cols: Q X B R G
C: [121 138 159 153 131]
Z: [ 86 172  74 153 153]
D: [118 129 134 130 126]
A: [121  63 144  48  95]
F: [ 86 172  71 147 153]
L: [147 141  93 129 139]
H: [ 71 139 146 146 122]
N: [147  95 140  95 120]
T: [130 105 159 112 108]
which: [130 103 160 111 107] -> T
step +1: [130 105 159] -> [131 106 160]
down: [139 122 120 108] -> G
step +1: [121] -> [122]
step -1: [139 146] -> [138 145]
down: [140 159] -> B

cols: ribaz favem Sola fumap
M: [173 138 124 156]
S: [114 115 105  56]
U: [179 110 126  91]
P: [160 131  84 111]
E: [120 110 103 120]
K: [ 92 158  97  90]
J: [161  93 125  94]
V: [146 116 132 172]
W: [153 177 151 158]
which: [179 109 127  92] -> U
down: [ 56  91 111 120  90  94 172] -> fumap
down: [114 179 160 120  92 161 146] -> ribaz
which: [152 179 153 160] -> W
which: [160 131  84 111] -> P
down: [126  84 103] -> Sola

cols: didok Lakeg Bavib teb pinum zet
rosan: [142 187 153  98 120 154]
tad: [ 93 167  92 118  99 165]
zosav: [145 157 133 146  94 195]
latal: [172 123 157 175 125  98]
tutan: [120 119 175 110 125 144]
ferum: [ 56 131 139 136 120 135]
mari: [109 102 173 105  85 119]
Noto: [132 151 118 171 132  59]
kebas: [155  97 130  81  78 137]
baf: [124 121 181 136 160  78]
limop: [172  89 121 137 140  91]
step +1: [140] -> [141]
step -1: [145 157 133] -> [144 156 132]
step -1: [120] -> [119]
step -1: [102] -> [101]
which: [144 157 133 146  95 195] -> zosav
step +1: [ 92 118] -> [ 93 119]
which: [ 93 167  93 118  99 165] -> tad

cols: suli Mataz sogi Lov
bula: [ 84 156 154 123]
Mutur: [195 114 113 140]
los: [203 162 201 135]
robip: [ 84 156 154 189]
nud: [ 84 126 154 189]
down: [154 113] -> sogi
down: [140 135 189] -> Lov
which: [ 83 156 154 123] -> bula
which: [ 84 156 154 188] -> robip

cols: kagi zas Vevi Zapam guf
ziron: [ 81  37 123 111 110]
kepi: [160  85 159 157 114]
Puzu: [110 156 104 101 132]
Nena: [ 81  37 123 185 158]
step +1: [160] -> [161]
which: [ 80  37 121 186 161] -> Nena
down: [ 85 156] -> zas
which: [ 81  37 123 111 110] -> ziron
down: [111 157] -> Zapam
step -1: [110 156] -> [109 155]

cols: donap nal zok viguk
Zod: [ 86 131 208 143]
kesu: [134 177 152 166]
degak: [135 113 153 135]
step +1: [135 113 153] -> [136 114 154]
step -1: [134] -> [133]
which: [ 86 130 207 144] -> Zod

cols: reb fugug Nobez tiz kof bolog belo vol
Mev: [125 133 125 135 122 122 125 121]
Zef: [121 136 119 127 126 123 112 129]
puvi: [127 128 123 127 131 120 121 130]
Pode: [123 123 127 125 132 124 127 123]
kuvat: [127 128 128 127 131 120 121 130]
Basar: [129 122 129 127 131 126 131 128]
kizup: [123 123 127 125 132 124  70 123]
zel: [170 187 124 103 103 133 104 110]
nedo: [125 123 128 121 131 126 126 129]
luko: [132 126 128 120 131 132 132 128]
rar: [132 152 154 134 158  95 108 111]
zop: [127 128 123 127 131 120 121 123]
which: [127 129 128 127 131 119 121 130] -> kuvat
step +1: [134 158] -> [135 159]
which: [171 188 126 106 104 133 103 111] -> zel

cols: fek nok Nepo dil
meb: [171 209 124 193]
Duvab: [152 123 162 127]
bafa: [162  86 204 101]
gom: [139 178  96 170]
step +1: [162] -> [163]
down: [193 127] -> dil
down: [209 123  86] -> nok

cols: Pamot Keze kuvos zab
vev: [147 146 124 165]
kemo: [157 110 173 107]
naf: [144 120 137 108]
dipof: [117 116 123  78]
Leni: [132 108 127 160]
pelo: [125 135 138 178]
natu: [141 129  45  71]
kalu: [135 126 178  81]
Mepo: [ 98 141 119 205]
lir: [144 121 106  82]
degi: [105 143 108 108]
Soge: [144 133 110 189]
step -1: [117 116 123] -> [116 115 122]
which: [126 135 138 179] -> pelo
step +1: [120] -> [121]
down: [146 110 120] -> Keze
step -1: [ 98 141 119] -> [ 97 140 118]
step -1: [105] -> [104]
which: [104 142 109 110] -> degi

cols: dur sikam negi buva Pufo konu Nerof fem
Gumat: [154 130 123  90 157 108  77 189]
rolob: [ 77 100  40 110 116 155  84 159]
zuk: [125 137 162 100 143  69 181  88]
fil: [105 134  55 150  91  93 157  91]
which: [154 130 122  90 157 108  77 189] -> Gumat
which: [125 138 163 100 142  68 180  88] -> zuk
down: [123  40 162] -> negi
down: [157 116] -> Pufo

cols: Darig mesut Vupil Subed mege Maka Sem laku sunu
Mazep: [102 120 103 127 117 154 156 140 159]
lon: [ 96  64 111 157  59 179 184 136 188]
Riv: [146 107 163 143  90 131 152 111 145]
zopaz: [102 120 103 127 126 150 136 148 142]
nuru: [134 183  80 109 186 169 180 157 179]
sini: [151  89 187 187  64 121 152  90 148]
down: [143 127 109 187] -> Subed
which: [101 121 103 127 126 150 134 149 142] -> zopaz
down: [120 183  89] -> mesut
step -1: [169 180 157] -> [168 179 156]
step +1: [ 80 109 186] -> [ 81 110 187]
down: [131 150 169] -> Maka

cols: Pegor difa Malu Tubot siz
sug: [128 128 128 128 128]
nuve: [142 175  90  42 168]
Rom: [142 166 101  56 158]
Ger: [142 175 128  99 132]
nifo: [142 175  90 134 136]
sasit: [128 127 127 130 130]
zarek: [131 132 131 117 126]
step +1: [142 175] -> [143 176]
which: [143 174 129  98 132] -> Ger
step -1: [142] -> [141]
which: [128 128 126 131 130] -> sasit

